One vector is turned by the same rotation once a step. Each row is the vector after some number of steps, and that number follows the row.
The counts run from 0 to 670.
[ 0.38 -0.29 -2.10 -0.24 -0.75  0.04  0.13  1.16 -0.78 -2.41 -0.42 -0.25
  1.48 -1.39  1.11  0.94 -1.09 -1.20  0.08  1.57 -0.49  1.17 -0.48  0.49
 -0.11  1.98  0.72 -1.57 -0.03  0.65  4.13  1.99 -0.88  2.18  0.14  0.80
 -0.32  0.37  1.30  1.51 -2.70  1.74  0.77  1.00 -0.41  2.70]	503
[-0.29 -0.60 -1.48  1.43  0.90 -1.62  0.17 -0.41 -1.73 -0.12 -1.18  1.47
  2.30  1.84  0.14 -0.48  0.02 -0.19 -0.81  1.80  0.16 -2.43  0.64  2.41
 -2.69  0.68  0.33  0.15  0.60  2.13  0.87 -1.65 -0.22 -0.08  1.23  0.97
  0.09 -0.23  1.34  2.79 -0.30  1.69  0.12  0.99  0.25  1.65]	126
[ 0.72  1.08 -0.42  1.10 -0.76 -1.69  2.04  0.60  0.00 -0.86  0.38 -0.27
  1.61  0.77  1.09 -3.76  0.89 -0.45  0.68 -0.71  3.14 -0.47 -1.12  1.67
 -1.56  1.87 -0.56 -0.84 -0.49  0.47  1.89  0.14 -0.71 -0.85  1.02 -1.22
 -1.76  1.88  2.65  0.98 -0.90 -1.03  1.94  1.14 -0.01 -0.52]	317
[-2.08  0.39 -1.29  1.73 -0.14 -1.32  0.57 -0.35  0.02  1.58  0.51  1.26
 -1.06  2.98  1.15  0.78  0.71  0.57 -0.17 -0.61  0.14  0.60  0.52  2.48
 -0.87 -0.07 -1.01 -1.07  1.95  1.30 -0.48 -3.18  0.80 -0.60  1.80  0.43
 -1.00  1.91  2.03 -1.14 -0.01  0.10 -1.53  2.29  0.92  1.84]	14
[ 0.39 -0.93 -0.29  0.49  0.37 -3.53  1.48  0.59 -1.28 -0.65  0.17 -0.72
 -1.37  1.58 -1.11 -0.36  1.40 -1.95 -1.78  0.96  0.36 -1.30  0.68  0.51
 -0.33 -0.26  0.95  1.46 -2.09 -2.08 -0.31  0.98  1.25 -2.44  2.05 -2.00
  1.42  0.65  0.14  0.47 -1.76  0.33 -1.71 -1.05 -1.08  3.98]	449
[-1.55  0.97 -0.45 -0.12 -0.14 -1.19  3.87 -0.35 -0.29 -0.90  1.09 -0.16
 -1.45  1.73  1.65 -1.50  0.68  1.57 -0.61 -1.92  2.29  0.15  1.47  2.30
 -1.44  0.56  0.38  0.54 -0.84 -0.01 -1.62 -0.03  0.52 -2.12  0.97 -1.06
 -1.72  0.84  1.37  0.24 -0.69  1.09 -1.35  0.81  1.40  1.31]	429
[-0.55 -0.48  0.34  0.14 -1.06 -1.14 -0.61  1.22  0.51 -0.84  0.92  1.18
 -1.15  1.48  0.51 -0.55  0.69 -1.72 -0.43  0.50 -0.63  0.46  0.42  1.63
  1.55 -0.17 -0.34 -0.42 -0.21 -1.95 -0.80 -0.72  2.50 -1.84  2.12 -0.42
 -0.40  1.68  0.89 -2.96 -2.50  0.73 -2.28 -0.55  0.25  3.40]	408
[-0.24 -0.55  0.23 -0.65 -1.18 -0.94  0.79  1.26  1.13 -0.45  2.36  0.34
 -3.00  2.04 -0.68 -0.42  0.05 -1.30 -1.06 -0.12  0.04  0.11  1.32  1.93
  0.94  0.04 -0.40 -0.85 -0.28 -1.63 -0.29  0.45  2.07 -2.56  1.82 -1.74
 -0.29  1.65  0.05 -2.63 -2.67  0.40 -1.17 -0.85 -0.48  3.19]	413
[-0.57  1.11 -0.54  1.00 -1.20 -1.29  2.34  0.64  0.37  0.78  1.09  1.52
 -1.47  1.68  0.17 -0.50  1.75 -0.07 -0.10 -1.40  1.59 -0.90  2.00  3.48
 -1.38  0.10 -0.31 -0.09 -1.36  0.07 -1.79 -1.17  1.03 -2.37  0.56 -1.32
 -0.67  0.37  0.16 -0.27 -2.16 -1.29 -0.55  2.05  0.53  1.74]	45
[-0.19  2.39  0.32 -0.09 -1.44  0.40  2.71  0.07 -0.66 -1.16 -0.68  0.64
 -0.61 -0.95  0.10 -0.04  1.84 -0.18  0.24 -2.06  2.01  1.33  0.58  1.70
 -2.95  1.65 -0.29  0.58 -2.41  0.03 -0.68  1.56  0.48 -1.50 -0.32  0.01
 -0.60 -1.37  1.35  2.60 -2.29 -0.85  0.88  0.48  0.05  2.00]	625
[-0.94  0.62 -1.79  0.55 -0.28 -2.03  3.06 -0.48  0.53 -0.42  0.86 -1.34
  0.24  1.11  2.09 -2.81 -0.35  0.92  0.34 -0.44  2.74 -0.59 -1.10  1.12
 -0.89  1.73 -0.83 -0.55  0.37  0.56  1.55 -0.25 -1.25  0.20  1.64 -1.13
 -1.75  2.01  2.44  0.63 -0.48  0.23  1.05  2.10 -0.08 -0.21]	506
[-1.22 -0.01 -1.50  0.01 -1.90 -1.80 -0.26  1.54  0.54 -1.70  1.70 -1.40
  1.38 -1.03  2.26 -0.65  0.43 -0.83  0.89  0.43 -0.52  1.58 -1.43  0.66
  2.03  1.13  0.16 -0.68  0.45 -1.33  1.01 -0.42 -0.07  1.72  0.93 -0.86
 -1.69  1.74  0.29 -1.81 -1.71  0.16 -1.21  2.56 -0.68  2.02]	0
[ 0.95  1.38  2.05  0.10 -2.23  0.98  0.86 -0.29  0.35 -0.36  0.46  1.49
 -1.92 -0.43 -0.92  1.24  0.75 -1.97 -0.86 -2.30  0.63  2.16  0.39  1.74
 -1.74  0.53 -0.39 -0.88 -2.41  0.35  0.66  1.61  2.62 -2.02  0.53  1.03
 -0.81  0.19  1.16  0.65 -2.10  0.16  1.52 -1.77 -0.64  2.46]	63
[-1.37 -1.44 -1.92  0.67 -0.87 -2.84 -0.85  1.55 -0.30  0.13  2.01 -0.57
 -1.49  1.67  0.62  1.04 -0.23 -0.94 -1.44  1.72 -0.22  0.44 -0.29  0.52
  1.11  0.39 -0.10 -0.45  0.56 -0.17  0.99 -1.73  0.08  0.43  1.96 -1.79
 -0.05  2.25  0.32 -2.19 -1.93 -0.34 -1.34  1.87 -1.35  2.93]	183
[-0.99  0.50 -0.18  0.69 -2.94 -1.01 -0.76  0.98 -1.17 -1.72  1.74 -0.44
  0.33 -1.73  2.37  1.79  1.13 -1.55  0.10  1.50 -0.85  1.88 -2.67  0.20
  0.34  0.53 -0.30 -0.38 -1.21 -0.52 -1.19 -0.77  1.41  1.47  0.76 -1.49
 -1.84  0.94  0.13 -0.69 -0.69 -0.68 -1.14  1.58 -2.06  2.66]	379
[-0.63  1.38 -0.45 -0.81 -2.05  0.63  0.44  1.46  0.49 -1.39  1.97  0.32
 -1.42 -1.81  1.53  1.41  0.00 -0.65  0.59 -1.68 -0.25  3.00 -0.28  1.53
  1.16  0.82 -0.15 -1.80 -1.37 -1.15  1.09  1.32  1.17  0.20 -0.18 -0.37
 -1.73  0.22  0.41 -1.67 -3.04 -0.54 -0.46  1.63 -0.35  2.46]	579
[-0.91  0.69  2.28  0.85 -1.00 -0.64  1.32 -0.77 -0.81 -0.88  1.30  1.13
  0.66  1.06  1.46 -1.87  1.85 -0.53 -0.92 -0.23  0.56 -0.04 -0.95  2.53
 -1.26 -0.22 -0.13  0.26 -1.53 -0.51 -2.59 -1.37  2.81 -2.02  2.45 -0.31
 -2.92  1.32  1.95 -0.39  0.23  1.83 -2.20 -0.83 -0.53  1.57]	61
[ 0.05 -0.06  1.29  1.20  0.49 -3.46  0.58 -0.80 -1.98 -1.84 -0.33  0.00
  2.69  0.62  0.32 -2.03  1.28 -0.95 -0.80  1.78  0.15 -1.22 -1.83 -0.14
 -1.13  0.03  0.32  1.15 -0.95 -0.92 -1.24 -1.34  0.52 -1.01  2.33 -0.74
 -0.76  1.21  1.41  1.91 -0.16  1.46 -0.83 -0.21 -1.02  2.82]	291
[ 0.65 -0.26  0.38 -0.41 -1.09 -2.86  0.71  0.18 -1.39 -2.84  0.33 -1.24
  2.44 -1.29  0.82 -1.40  0.96 -1.99  0.50  2.13 -0.08 -0.22 -2.75 -0.16
 -0.23  1.61  0.93  0.11 -1.69 -0.85 -0.11  1.09  0.33  0.39  1.16 -1.61
 -1.94  1.03  0.65  1.42 -0.92  0.75  0.43  0.07 -2.25  2.23]	302
[ 1.33  0.86  1.09 -0.80 -1.58 -1.10  1.84  0.71 -0.41 -2.81  1.22 -1.01
  0.55 -1.68 -0.05 -2.79 -0.29 -2.01  0.20  0.06  1.30  0.17 -1.86  0.07
 -0.07  1.23  0.76  0.05 -2.50 -1.65  1.37  2.86 -0.09 -0.79  1.39 -1.42
 -1.34  0.94  0.58  0.55 -2.58  0.42  1.14 -0.45 -1.18  2.22]	650
[-0.88  0.34  0.58 -0.10 -0.35  1.60  2.57 -1.03 -0.89 -1.79  0.71  1.66
  0.92  0.67  1.51  0.63 -1.70 -0.16 -0.56 -0.67 -0.02  0.20  1.32  2.67
 -1.58  0.44  1.38 -0.88 -0.71  1.67  0.54  1.16  0.68 -1.45  0.14  1.42
 -1.53 -0.71  0.59  1.43 -1.24  3.81  0.42 -0.55  0.92  1.97]	79
[ 0.86 -1.33 -1.24  0.28 -0.28 -0.80 -1.69  1.29 -0.06  0.56  0.18  0.76
 -0.60  1.41 -1.09  0.02 -0.49 -1.65 -0.60  0.54  1.20  0.28  0.65  0.99
 -0.96  1.10 -1.15 -1.80  0.78  0.46  4.56  0.95 -0.01 -0.26  1.95  0.74
  1.14  1.81  2.29 -0.01 -2.80 -0.48  2.70 -0.09 -1.11  2.23]	330
[-1.66  0.70 -1.82  0.04 -2.06 -1.02 -0.10  1.21 -0.91 -1.44  1.14 -1.08
 -0.22 -2.00  2.01  2.06  1.53 -0.58  0.68  0.25 -0.56  2.44 -1.71  0.75
  0.64  1.67 -0.04 -0.31 -1.00 -0.81 -0.09 -0.43 -0.05  1.95  0.26 -1.12
 -1.41 -0.37  0.40 -0.26 -1.79 -1.58 -1.07  3.78 -0.74  2.73]	195
[ 0.82 -0.23  1.47  0.66 -0.47  0.05  1.22 -1.48 -0.75 -0.02  0.71  2.29
 -0.36  1.39 -0.88 -0.05 -0.68 -1.68 -2.09  0.27  0.71 -1.23  1.04  2.18
 -2.65  0.19  0.63 -1.15 -1.15  1.78  0.35  0.58  1.35 -2.53  1.55  1.41
 -0.65  0.86  1.00  2.23 -0.87  1.08  2.21 -2.49 -1.43  1.61]	642
[-0.07 -0.12 -0.18 -0.82 -1.02 -1.82  2.03  1.78  0.32 -1.65  1.60 -0.13
 -0.91  0.86  0.52 -2.33  0.09 -1.44 -0.46  0.23  1.16 -0.65  0.84  2.12
  1.31 -0.10  0.64  0.27 -1.69 -2.39 -0.11  2.05  1.15 -2.38  1.00 -2.03
 -0.73  0.73 -0.78 -1.64 -2.45  1.13 -0.72 -0.43  0.22  3.05]	76
[-1.60  0.99  0.38  1.61 -2.12  1.24 -0.49 -1.01 -1.29 -0.20  1.40  1.54
 -0.55 -0.83  1.46  3.39  0.52 -1.23 -1.44  0.20 -0.30  2.02 -1.14  0.75
 -1.51  0.40 -1.04 -1.78 -0.68  2.85 -0.72 -1.86  1.44  0.53  0.49  0.87
 -1.14  1.08  1.09  0.83  0.78 -0.56  0.83  1.43 -1.92  1.06]	375
[-0.40  0.78  1.94  0.06 -0.79  1.00  2.43 -2.31 -0.95 -1.60  0.91  0.08
 -1.38 -0.25  1.35  1.27 -1.13  0.12 -1.46 -1.48  0.80  2.58 -0.46  0.01
 -1.71  0.42 -0.17 -0.34 -1.69  1.39  0.08  1.33  1.89 -1.32  1.06  1.50
 -1.84  0.65  1.90  1.67  0.32  1.84 -0.18 -2.15 -0.35  1.77]	257
[-0.70 -0.43  1.03  0.82  0.83 -2.93  2.37 -1.58 -1.80 -2.57  0.01 -1.03
  1.18  0.96  1.35 -1.07  0.08 -0.29 -1.49  1.53  0.46  0.14 -1.41 -0.56
 -0.37  0.48  0.49  1.37 -0.51 -0.51 -0.31 -0.19  0.56 -1.36  3.06 -0.62
 -1.76  1.81  2.43  1.49  0.49  2.22 -1.73 -0.95 -0.52  2.40]	102
[-1.21  0.13  1.61 -0.42 -0.43  0.01  2.77 -1.48 -1.34 -3.00  0.40 -0.14
 -0.26 -1.23  1.64  0.81 -1.22 -0.03 -0.81 -0.33  0.03  2.89 -0.47  0.18
 -0.95  1.52  0.16 -0.14 -1.35  0.99 -0.58  1.22  1.21 -0.59  0.64  0.87
 -2.28  0.28  1.80  2.15  0.29  3.05 -1.05 -1.14 -0.86  2.60]	262
[-0.22 -0.50 -0.31  1.03 -1.99 -0.44 -0.99  0.98  1.09  1.45  2.93  1.81
 -2.77  2.24 -0.16  1.28  0.11 -1.65 -1.43 -0.35  0.78 -0.15  1.26  2.91
 -0.39 -0.55 -1.44 -1.50 -0.96  0.60  0.58 -1.26  1.80 -1.80  1.50 -0.55
 -0.30  1.94  0.27 -1.84 -2.33 -0.95  0.11  0.51 -1.21  1.55]	566
[-0.16 -0.68 -1.75  1.11 -0.74 -0.48  1.10  0.84  0.17  0.86  2.21  1.06
  0.14  2.29  0.50 -1.31 -1.15 -0.31 -0.54  0.19  1.36 -1.47  0.55  3.23
 -1.31  1.21  0.08 -2.00  0.49  1.90  2.35 -1.63 -0.87 -0.10  0.71 -0.40
 -1.13  2.31  1.44 -0.24 -1.71 -0.09  1.88  2.16  0.12  0.23]	157
